Rotation paths and how fast each direction turns (degrees a step):
Each turn is a multiple of 5 degrees from 10 to 175, or 0.
Each row of a path follows its step; steps can be skipped.
path 1
step 0: [ -6.7 -23.4  -4.3  -4.3  18.8 -11.6  -6.6  16.7   1.0  17.8 -15.6 -26.2
 -12.7  -9.5  13.2   6.4   1.8  -5.3  -4.7  40.5  21.1  -9.7  20.0 -10.3
   1.9  26.1  -1.5   2.9  26.7 -14.6  -5.4  -9.9   2.3   1.9  21.9   0.1
   0.8  22.7   3.5  16.1  14.8  10.3  11.2   1.2   1.7  -4.7]
step 1: [-13.1  29.0  -7.6   9.8  -3.7   9.9 -23.6 -16.2   0.4   6.1  18.8 -13.8
  14.6 -20.1  -6.4   7.0  22.0  -1.4  15.9  21.4  -7.6   5.7  22.0   4.4
   8.5  13.7   1.5  -5.8  -5.2   6.9  -8.1   4.4 -23.8  30.0  -4.3   0.4
 -10.7  18.3   2.1  -3.6  -0.9  10.4  36.3  -8.7 -17.1   4.0]
step 2: [ -6.0  13.6  -3.2   3.0   2.0  21.0  15.9   3.9   1.4  14.8  -2.7  -2.6
  17.6  -4.1  -5.8  19.2  -2.0  14.5  -9.5  16.9  16.8 -18.0  24.8 -10.7
 -23.1  13.7  -9.9   1.9 -15.5   1.4  21.6   7.4 -10.7   2.4   2.3 -18.3
  23.8  23.7  30.0  11.4  19.5  23.8 -25.3   6.1  -6.1  -0.9]
step 3: [-14.3  13.8  13.2  28.5   4.1  11.4 -12.3  -4.2   5.0  13.4  12.0 -12.1
  -0.1   8.8  21.3  -1.5  -9.0  12.4  10.0  14.2  27.7 -19.6  24.4 -23.8
  -3.9 -18.5   7.3   0.1   9.1 -19.4 -10.9  -5.6  13.8  12.0  -9.6  -0.3
  -5.8 -11.0 -10.6  -1.7  26.4  -1.6  10.8 -25.0 -20.7  12.4]
step 4: [-18.8 -12.0 -12.0  25.0 -17.8 -13.4 -14.8  10.6  -8.7   1.4  18.2 -31.4
  25.9 -25.1  16.4  -9.3   0.7  10.0   1.9   6.5   1.6 -18.9   7.5   8.9
  -4.5  10.8  -7.3  12.0  16.5  11.8 -13.2  -0.1   6.3   2.0 -12.2  -8.9
  12.5  17.0   2.2  13.5  -6.6  33.9 -10.7  -6.6  19.1  -4.5]
step 5: [  6.9   7.5 -32.2  -1.8   6.7  17.9  -1.7   4.6 -14.9  13.4   6.2 -11.5
  -1.3  -7.0 -14.3  -7.2   3.8  -0.9  -6.1  16.4  20.2   3.1  14.0  -8.1
 -27.1   1.4   1.4  27.5   4.7 -18.0 -23.7  -2.0   9.3  13.4  11.5 -10.5
  19.4   7.1  -8.6  -3.0  -8.8  14.2  23.8   7.5 -38.2  -5.2]
step 7: [ -4.8  18.3  -4.2  -4.0   7.3  26.2   8.0  17.0  22.4  -6.2   9.5 -15.6
   2.9  -7.6   4.9  -2.4   3.7  14.9  -5.7  26.5  15.1  -0.9  29.3 -25.0
  19.8  -8.7  -2.1  12.6  -2.7   7.9 -24.9 -19.1  19.3  23.2   6.9  -6.0
  -7.4   8.7   1.6  -0.2  11.8  13.7 -18.6  19.4   9.6 -15.7]
step 8: [  2.3  11.1 -27.4   8.8 -21.6  12.6 -21.9   3.6 -27.1   9.0   5.7 -12.9
  37.6  -5.0  -6.9  -5.7 -13.7   3.3  -7.4  -5.4   8.4 -16.2  19.0 -12.0
   0.4 -10.8  24.5  -4.4 -15.8  -1.0   5.9 -10.1  -1.8   7.9 -14.2  19.4
 -18.0  -5.4  -5.9  21.6   0.6  26.4   3.1  -4.6 -11.0  12.3]
step 9: [ -1.4  -2.9   0.4   3.6   8.0  20.5   3.5  33.0 -20.1  16.0  -9.7  -8.1
  -8.6  -9.9   5.8 -12.4   6.8  -0.5  15.4   9.3  17.4  -7.1  10.1 -16.6
  -5.0  15.9  19.7  21.2  -2.3   2.2   6.9 -29.2   2.6  -5.0   2.8 -10.8
  41.7  14.0 -21.4  14.2   5.9  16.2  -9.9  -8.0  12.4   9.4]
Speeds:
[ 6.8  1.6 -1.5 -2.2 -7.3 -2.5 -4.2  8.1 -1.3 -0.9 -4.8  3.5  2.0 -4.3
 -1.0 -0.5 -3.0 -2.9 -7.0 -2.4 -2.6 -5.0  3.6  3.2  1.4 -6.1 -4.2  3.9
 -0.3  8.0 -4.4  0.4  8.1  4.9  8.8  4.2 -0.1  0.9 -7.8 -2.5  0.1 -5.7
 -2.9 -1.3 -4.0 -8.8]
40
[-5.4 -6.3 -2.2 -2.0  0.9 -7.3 -1.0  3.3 -1.2  2.7  4.2 -0.8  0.6 -9.8
  6.1 -5.8 -2.9 -7.1  7.2  0.4  2.9  5.3 -9.0  0.9 -2.6 -2.7  0.3  4.9
 -4.1 -4.1  0.8  4.7  9.6 -5.4  3.7  1.3  4.2 -2.2  1.8 -7.2  0.0  5.5
  1.3 -3.5 -3.2  0.4]
65
[  3.5   3.8   0.5  -0.1  -2.1   9.3   0.4 -12.7  -3.9   2.5  -1.4  -6.2
  -0.5  -4.6   0.7  -3.4  -4.2  -3.7  -4.6   6.1   5.1   1.8  -0.4   4.4
   4.5  -7.3   7.3  -5.6   5.5  -1.5  -4.2   6.0  -2.2  -0.2   6.4  -0.8
   0.8  -6.4  -1.8  -5.8  -2.3  -3.8   0.3  -1.9   0.0   4.7]
155
[ -1.8   1.0  -1.7   7.8   1.3   4.2  -0.2   4.7  -0.6  -1.3   4.0   2.4
   3.7   1.4  -3.4   6.5   0.8  -6.4  -0.2   0.1  -2.0   2.6  -1.4  -6.1
   0.4  -0.2  -0.7   2.8   2.5  -3.4  -3.1  -1.0   5.5   0.5  -0.8   2.8
 -13.0  -3.7   3.0   1.3  -5.6  -9.2   6.3  -5.5 -10.2   8.9]
155
[-3.8 -1.0 -0.4  4.7 -0.6 -2.5 -6.1 -2.1  3.6 -0.4  0.4 -2.8  6.9  2.5
  2.4  2.8 -7.3 -5.4  5.0 -2.3 -0.3 -0.1  3.4  3.6 -4.4  1.1  3.7  5.3
 -4.9 10.5  3.0  5.7 -3.5  5.9 -0.6  4.8  7.1 -6.9  3.4  5.3 -3.7 -7.7
  4.1  2.0  8.3  3.3]
155
